One turn sends every row of this set to another row. A few are shown first. Where does it send the rows asked after them?
Q365: [-24  32  27  -6 -51 -48  -5   2  -8   7 -14  35  51 -12 -26   6 -24 -12
 -17   6 -26   1  30  27  33 -22   3  21 -13]
Q520: [ -1 -28 -10 -19 -18   9 -22  -4  -1 -18 -24  24  36  20 -33  33   9  -7
  -5   6 -17 -16  19 -25  12 -38 -34  -3   6]
Q773: [ 38 -37 -15 -53  -6  12   6  -4 -12  15   2 -38  -2 -53  13  -1   5  16
  -2  17   5 -10  -8  40 -17 -48 -21 -17  -4]
Q849: [-19   9  19  21  -7  -5  32  -2  14  -8  18  33  10   3 -40  -4 -20 -19
 -21 -30  -8 -19  26  50  15 -60 -31 -11   3]
Q201: [ 39 -30  -3 -69 -21 -12   5   6   0  -9   1 -40  -3 -38   6 -22 -16   9
 -25  39   8 -19  -4  26 -25 -32  -5 -18   1]
Q244: [ 23 -16 -35 -13  18  14   5 -24 -10  28 -10 -27  -3 -29  20 -25  10  20
  13 -25  16  -2   2  23  26 -30  -2  -2  27]
Q307: [-28  12  26  16 -17 -27  23  -6  22 -14  17  19   7   7 -36 -16 -26  -4
 -48 -14   7 -13  14  47  25 -53 -19 -27 -25]
Q163: [ 46 -37 -11 -50 -22 -11  -7  -1  -2 -11  -5 -31 -11 -33   2 -41 -18  14
 -21  34   4 -31   0  25 -25 -24  13 -17  -1]
Q22: [ 29 -28  -2 -38 -13  16 -19 -26 -11  34   0 -31  22 -38  19 -46  -4  13
 -16  -1  17 -17   0  44   0   4  -9  -3   3]
Q854: [ 37  -3 -16 -57 -13 -22  17  15  -8 -24  -6 -15 -27 -41   5 -14  -7  22
 -13  42   9 -11 -13   1  -4 -35  12 -15  25]
Q422: [  5  36  22 -22 -29 -53  19  -2 -14  18   0  28  41 -17 -22  -4 -39 -23
 -17  -8 -14  13  39  48  37 -30 -10  32 -21]
Q698: [ 13  47   3 -11 -23 -41  31 -13  -9  18  -9  18  11  -7 -15  -5 -11 -34
 -11 -23  11  16  31  39  50 -24 -39  17 -49]
Q529: [ 15 -14 -12 -17 -51   1 -43 -16  -1   6 -22  34  10   0   1  38   9  -7
 -14  20 -20 -11  15 -10  11 -14 -47 -22 -29]
Q128: [ 36 -27 -27 -22   9  11   2  -2 -30  -3  -8  -9 -23 -54   0 -12  18  34
  11  10   6 -10 -17  16   3 -43   4 -11  13]
Q134: [  3  32   5   1 -41 -12   3 -18  -3  17 -15  27  16   0 -16  10   8 -44
  -7 -23  11  -4  27  25  42 -11 -55   3 -51]
Q924: [ 15  39   6 -10 -17 -39  40   2  -8   1   0  34  32  -6 -24  -3 -14 -46
  -7 -13   5   3  50  38  37 -25 -15  30 -22]
Q439: [-26  11  27 -14 -32 -37 -11 -17  -1  14 -12  11  42   3 -23   3 -24 -17
 -44 -14  12   9  19  23  54 -33 -24  -4 -57]
Q808: [ 35 -14 -27 -38   9   6  20   9 -21  -5  -2 -14 -20 -55   7   6  18  26
   7  21  10  -1 -14  13   3 -51  -1 -14  19]
Q143: [ -3  27   0   3 -26 -24  18   1   2  -2 -12  38  33   9 -28  18 -10 -49
   7 -23 -12  -7  52  12  36 -36 -18  20   1]
Q16: [ -5  28  26 -18 -16 -41  21  -8 -19  17  -2  15  45 -15 -29 -11 -19 -16
 -31 -13  15  19  23  47  49 -28 -24  23 -52]
Q717: [-25  46  25  22 -48 -27  17   0   4   2   9  40   2 -20 -30 -11 -14  10
 -16  -3 -28 -10   6  61  12 -30 -23 -10  -3]
Q674: [ 28 -21  -5 -46 -12 -24 -11 -13   8   6  -1 -20   4 -19  21 -51 -42  10
 -37  13  12 -15  13  16  11  -5  29  -8  30]
Q247: [ 39 -13 -24 -37  -8 -20   5   5 -10 -25 -15 -13 -38 -33  -2 -32  -8  29
  -7  28   5 -17 -13  -2   0 -33  20 -15  21]
Q430: [ -9   3 -10 -15 -59 -21 -35  -5   0  -5 -36  15  29   8 -17  27   9  22
   0  32 -41  -7   6  -9   8 -23 -21  -5  -9]
Q673: [ -6  34  21  19 -51 -12  12 -10  11   8  14  36 -11 -16 -18 -12 -11 -16
 -24 -11 -11 -18  14  66   6 -20 -49 -23 -28]
Q711: [-12 -31 -12 -15 -30 -17 -31 -12  13 -15 -20   8  37  22 -13  28   6   6
 -34  27  -3 -13  18 -16  21 -38 -12 -25 -36]
Q195: [ 27  11 -28 -13  -5 -13   9  -6  -8  -2  -7   1 -11 -34  21 -37   7  19
   1  19  15 -12   6   8  22   1  36   1  40]
Q588: [ 42 -52 -18 -38  -4  12 -13 -10 -17  15  -1 -30  -6 -50   9 -18  -5  19
  -2   9  -2 -18  -5  41 -19 -44  -8 -15  -5]

Q439 moves to Q134
Q22 moves to Q244
And these:
Q430 moves to Q711
Q422 moves to Q16
Q307 moves to Q673
Q247 moves to Q163
Q854 moves to Q201

One turn sends every row of this set to another row. A few are shown first. Where does it send the rows asked after them?
Q359: [  8  16   1  12   5  18  10 -53   5 -35  40  24 -28  45   1   7  -9  29
 -35   2  16  31 -35  -5  -6  43  11 -20  32 -10  16  11 -26  17  14   1
   1  -8   8  49   1  14 -34   4   6 -29  13  26 -28  20 -30   6  -7  22
  34   2]
Q554: [ 41  10 -50 -18  25 -19  17 -23  32 -27 -18 -35 -30  49 -15 -22 -14  41
  25  -9   9  29  12  -1 -13  -2 -19  -6  58  21 -42   2 -17 -16   9 -16
   9  32 -25 -35 -29  31 -14  10   1 -34 -31 -10  27 -20 -24  -9  20  29
  -7  22]
Q736: [  3  14 -29 -16  17   2  22 -21 -10 -43  23  45 -24  33 -25  -6  -8   5
 -13  27 -23  38  14 -11  17  27 -24 -21  11  13 -18  51   4  12  26 -25
  -9 -53  -6   6  36  14 -30 -19  -5 -17  10  11 -63  21 -29 -11  14  -1
  32  37]
Q376: [  9  24  -7 -28  26  -8  55 -28 -21 -51  19  55 -49  33 -12  16 -32  -2
 -23   1   2  38 -20   7  19  35  16 -14  24 -33 -25   7   6  10   8 -29
 -31 -15   1 -19  16  22 -59  -4 -14  -7  12   5 -33  15 -55  12  18  -3
  24   3]
Q27: [ -3  10 -25 -17  19  35  -3 -55   4 -54  22  33 -20  20   6  -9 -31  19
  -8  29 -27  55 -13 -18  15  48 -16  -9  51   2 -21  38   4   2  23 -10
   2 -30 -16  24  30  29 -30 -38   0  -7   7  16 -27  15  -3 -18   2  10
  19  -2]
Q568: [  3  19 -13 -19  -2 -15   0 -34 -28 -38  22  48 -29  11  11  -4 -22   4
 -33  -7 -41  13 -30 -14  20  52 -10 -16  28 -19 -16  25 -27   6  20 -24
 -31 -33 -10  42  18  32 -16 -29  -4  -7  17  12 -50   7 -38   0  15   1
  47  13]
Q300: [-11   0  10  -4 -28 -21  29 -18  46  17 -18  -2  13  41  29 -14 -21  14
  -2 -34  30  -3  21  54  29   5   5   2   3 -17 -12  -7  -1 -37  17  -9
 -21 -10   0 -50 -18  14  13  -6 -29   7  23   2 -25   4 -31  22  -8 -47
  16   0]
Q28: [  0 -24 -53  12 -18 -24  10  15  27 -28 -22 -17 -36  35 -18 -27   5  13
  24  -9   1  -3  10 -18 -10 -24 -44   6  19   9 -33  -3 -24 -37 -15   4
  10  10 -18  34 -39   7  -5  -7 -15   5  13  29 -10 -42 -23  20 -10  21
  12  33]
Q778: [-17   6  26  -2 -22 -21  -3 -12  -5 -20 -17   7  -2  22  33 -20 -13   0
 -31 -10   1   1  16  -1  23  32   1  17  37 -40 -40 -36  -4 -47  -8 -22
 -24  -6 -16  -1 -39  27 -17  -6  -3  53 -13  -6   3 -44 -15  -4   2 -44
 -20  -6]
Q364: [ 19 -17 -27  23  -3  -5 -11  17   1 -12  -9   0  11  43  -4 -28  14  29
  25 -11  28 -15   1 -18  -6  -9 -17 -45  11  20 -32  26 -10 -36  -1 -38
  27  16 -19  31 -30  -1 -19  -5  15 -10  -4  33  11 -53  -8   2  -8  14
  23  36]
Q496: [  9  28 -15 -41  32 -13  15 -35 -22 -45  11  30 -31  25 -10  26 -18   8
 -24   5 -31  38 -15 -12  26  50  -1 -19  42 -24 -26  17  17  16  48 -36
  -9 -25  14  -2  20  18 -31 -31  -3  -2  11  -7 -32  27 -47 -10  12 -15
  21  14]
Q923: [ 17 -19  -8 -31 -13 -19 -11 -32  19 -42  -3   3  13  38  35 -62 -26   6
 -26   1  30  -8  47   3   5  -1 -36 -29  24  10 -61  13  16 -11  -5   1
 -14 -25 -36 -48 -12   9  -2 -14 -12  44 -33   0 -53   5 -18 -28  54   9
  13  -2]
Q528: [  4   9  12  -2 -21 -37   9  -5   6   9  -3 -18  16  56  16 -23   9  29
 -26  -3  36   0  34  43  24  15  -6 -16  -5 -22 -21   2  10 -15  17 -23
 -21 -19  12 -54 -26  25  -5  -4 -19  43  -9 -21 -36  17 -43  -8  31 -30
 -10  15]
Q312: [ 33 -11 -16 -27   1 -11  -8 -31  12  -6  -4  47   5  35  24 -49 -22  12
  21 -38  26 -11  23 -10  28 -21 -28 -32   6  -1 -64  15  10 -34 -16 -18
   4 -30 -28 -60 -14   5   9 -23  -7  20 -25  12 -47   9 -55 -31  39  17
  48  21]
Q710: [ -8  -1   9  -3 -27  -9 -14 -25  -4  -5   4  46  -3  20  28 -19 -23  11
  21 -35 -17 -19  -9 -18  20   5   2  16  49 -20 -31 -18 -11 -71 -15 -32
  17  15  -2   6 -24  17  -3  -8   3  31 -13   2   5 -57 -17  12 -13 -18
   0   9]
Q907: [  2  -7 -20 -10  -7  34  15 -59   5 -59  36  41 -36  41 -16 -10 -35   4
  -4  21  -4  35  -5 -12  -5  31  -2   4  51   2  -9  27  23  -1   2  16
   4  -8   1  25  27   2 -50  -2   7 -10  -5  18 -44  13  -9 -15   0  29
  27 -16]
Q142: [  0   6  -5  -8 -19 -13   6 -40   3 -41   7  49 -45  39  -1  14 -41  -7
 -40 -15 -10  14 -31 -28  19  39   7 -30  28 -45 -22   7 -26   7   6 -20
 -30 -13   4  28   9  15 -39  -4  13  -5  14  27 -31  15 -59  -2   8   6
  66  11]
Q760: [ 47   2 -35 -34  49   6  11 -35  -1 -30  -2  10   2  31  19 -48 -15  36
  30 -18  41  28   2   7 -17   5 -14 -27  46  -1 -48  16  19 -20  -4 -40
  39  24 -37 -47 -19  10 -22  -6  10 -13 -37  -2   4 -28 -13 -24  11  17
  -5   0]
Q43: [ 23   0 -11 -23  29 -12 -10 -33  17 -44  -1 -31   6  25  24 -51   8  38
 -26  12  48  26  27  -3 -26  20 -13 -25  46   2 -38   3   6   9   5 -16
  11  25 -38 -25 -31  -2 -27   7  23  -3 -38  -4  -7 -21   6 -26  20   6
 -33   4]
Q216: [ 27 -12 -41 -36  18 -31  32 -14  25 -28  -8  19 -32  36  17 -49 -33  20
   2 -45   2  12  26  -7   2 -23 -39  -3  25   6 -68 -18  -7 -27 -18  10
  -4 -23 -47 -33 -41  26   9 -26 -31   9 -22  14 -27  12 -40  -5  44  47
  22   5]
Q829: [ 19 -28   4 -29  -9 -25  17 -24  48 -19 -27   8  17  40  45 -28 -32   2
   5 -32  39  -5  42  22  17   6   3 -13  11   7 -72   0  16 -24  14  15
 -15 -16 -29 -58 -14  -2   9 -19 -21  -6 -18   4 -44  30 -27 -11  26  15
  34 -23]
Q752: [ 18 -18 -19  -6   1 -15  -6  -2  40 -41 -43 -28  -2  19  23 -15  -7   0
 -15 -21  25 -14  22   2 -26  -4  -8 -40  27  20 -31   4  -3 -24   0 -12
   0  25 -33  21 -28 -23 -17   4  -2 -34  14  24   9 -56   6  16 -17  -9
  29   7]
Q428: [ 18  14  13  -6   4 -24   6 -24  -3  18   4  14   9  46  20   1  16  33
  24 -31  45  -5  -5  29  38   0   1 -13   2 -25 -13  -7  -6 -35  16 -34
  24 -13  25 -46 -30  17  14  -8 -22  26   0 -15 -22   9 -68  10  -2 -22
   6  20]
Q972: [ 28  -3 -35  -6 -16 -40  17 -23  34  13 -21 -30 -23  66  -8 -14  -2  23
  23 -28  28  11   3  25  22  -2 -33  13  11 -25 -25 -11 -25 -22  12  -5
  -1  -6  11 -37 -31  38  25  -1 -24  10   1  -8 -30  21 -81  -2  11   1
  27  23]
Q734: [-16  -3  23  -1 -15 -17  12   1  38   2 -25   8  -3  20  20  -4 -14  -2
 -10 -30   5  -5  30  -8  12  13  20  31  30 -17 -34 -37   4 -52  -2 -19
 -21   9 -14   4 -25  -4 -10   9  -2 -19   4  11   1 -55  -5  18 -27 -39
   5   3]
Q925: [ 35  -8 -23 -30  24 -22  10 -26  42 -24 -15 -13   8  17  35 -47 -17  28
  -1 -22  33   6  28  25 -35   6   2 -19  29  14 -45  14   5  -3   0  -4
  -9  38 -42 -48 -15 -15 -19   8   8 -57 -20   0 -28 -11   0 -11  16  20
   6  -7]
Q230: [  1   4 -22 -10   0  -4  -1 -24 -12 -29  17  20 -19  29  -7   2   3  24
 -11  18  -7  46 -17 -11  14  62   0 -15  24 -31   1  37 -16  15  39 -18
   9 -23  10  59  12  20 -26 -14  19 -29   4   4 -38  26 -20 -12  -9  21
  23  13]
Q214: [ -5 -10 -12  20 -28 -19 -22   5  13 -28 -25 -22   2  28  11 -40  18  10
 -35   7  25  -8  23 -10  -7  10 -25 -42  13  -7 -21  11 -29 -16 -10 -19
 -11   4 -36  35 -39   1 -22   8  23  16  -2  23   0 -54   1  -7  -1 -21
   6  35]
Q521: [  1  18  -2  -3 -11 -13  13 -30  24   2  -1   9 -36  30  14  -5 -17  27
   6 -39 -24  14  12  -5  30  -1  -3  37  53  -8 -20 -47 -26 -61 -13   9
  -3 -11 -10  -4 -51  43  13  -8 -24   7 -16  -9  23 -22 -26  12   3   7
 -10   5]
Q620: [ 10  10 -22   1   1  26  27 -24   1 -47  21  30 -35  53 -37  12 -25  12
  -9  26  -2  24   3   1  23  15  -1 -41  17  24 -20  44  28   8  13  -3
 -31 -23   4 -16  29  13 -58 -16 -14 -11  16  23 -31  25 -35  -6  29  15
  41  12]

Q496 moves to Q736
Q43 moves to Q214
And these:
Q359 moves to Q142
Q925 moves to Q752
Q554 moves to Q28
Q760 moves to Q364

One turn sends every row of this set to another row. A few are shown first. Where does it send the rows asked after them?
Q327: [ 27   6  -7   4  -2   5  24  39  -9  33 -40  34 -45  20]
Q477: [ 11  36 -28  36 -22   6  -3   2 -12  25  -5  -3 -65  62]
Q745: [ 32   5  12  14 -42  21  12  -2  -9  72  38  29 -34  24]
Q367: [-36  10  -4  14   5  11  23  43 -13  28 -25  25 -54  49]
Q845: [ 17   8 -17  43 -26  19 -10  47 -12  35  -7  34 -27  43]
Q94: [  2  24  -3  35 -30  -3  -6 -31 -30  65  26  39  -1  18]
Q158: [-36  27   4  16   8   1  20  13 -24  46 -50  47 -34  49]
Q945: [ 34  -6  13   7 -43  28   9  -6 -11  64  34  23 -41  21]
Q522: [ 14  20 -13   5 -20  -9 -14  29 -37  23 -12  38 -64  63]
Q221: [ 13 -20  -3  38 -16  42  10 -33 -15  27  19  25 -28  16]
Q409: [-11   9  -1  32 -19  20  38  44 -14  30   1  -1 -37  62]
Q306: [ 26  16  30  -3 -10  44   8  32 -27  50   5  16  -9  47]
Q594: [  0  26  -3 -25   3  -6  42  -8 -17  41 -50  12 -39  45]
Q342: [-24 -19  16 -26   9   2  -2 -23  14   9 -11  19 -38  40]
Q505: [ 12 -29  18 -24 -21  28  12  -6  13  25  10  21 -56  34]
Q848: [-24 -18   7 -25   9  -8  -6 -32  15  11  -9  26 -35  39]
Q774: [ 12  21  -3  26 -23  -8 -12 -32 -24  76  32  31  -9  20]
Q267: [ 10 -13 -10  15 -11  -1  32 -24   5  13  25  45 -59  22]
Q733: [-24  41 -13  -3 -18  -1  17 -27 -24  48 -24  -1 -17  84]
Q601: [-36 -19  13 -24   5  -5  -1 -22  16  20 -16  15 -40  39]
Q63: [ 19   7 -23  -5   7  16  19  -5 -10  64 -44  16   5  63]
Q404: [-40  14  -1  10   3 -20 -21 -44 -14  38  -6  29  -7  29]
Q295: [ 30  -1   8  15 -47  21  23   1 -11  61  36  32 -32  21]
Q788: [  3  26   9  45 -30  12  44  12 -24  49  -7   6  -6  68]
Q625: [ 14  28 -33  29  -4  21  18 -20   4  49 -24 -16 -23  61]
Q396: [  6  14   6 -12  17  53  27  16   9  18  -7  14 -20  43]
Q847: [ 14  48  32  16 -16  -4 -14  18 -32  67  11  29 -15  57]
Q631: [  8 -29  19 -21 -25  20  26   7  20  32   9  18 -54  33]
Q810: [ -8 -24  15  23 -13  27 -17 -36 -27  71   6  10  -7  36]
Q10: [-20 -19  20  -9  -5 -24 -11 -28 -17  84   3  24 -27  53]
Q914: [-15  67   9  18   6 -25  -9  -7   0  44   2  34 -32  58]
Q281: [-14  29 -21  39 -37  16 -14   6 -21  43   4  13 -11  82]
Q18: [-34  15  -3   4  14 -21 -19 -45  -7  32   0  32  -5  32]
Q900: [ 18   2 -11 -20  -2  -4  -1  25 -36  47 -37  51 -20  64]
Q544: [-24  13  -5   7   9 -29 -19 -49  -8  44   5  33  -5  31]
Q779: [-12  38  14  35 -13  -1  33  -6 -30  57 -40  36  -3  61]
Q310: [-20  45  -6   0  26  11  18  -9  25  13 -11  23 -34  50]
Q791: [ 16 -25  27 -20 -26  29  17   3  13  33  11  17 -55  35]
Q160: [ -9 -13   5 -13  -4 -42  19 -19   3  48  16  46 -58  44]
Q647: [  1  31  -5  28 -18 -10  -9 -32 -23  71  31  38  -4  22]

Q267 moves to Q810
Q404 moves to Q631
And these:
Q745 moves to Q18
Q544 moves to Q505
Q847 moves to Q310
Q779 moves to Q367
Q845 moves to Q733
Q900 moves to Q477

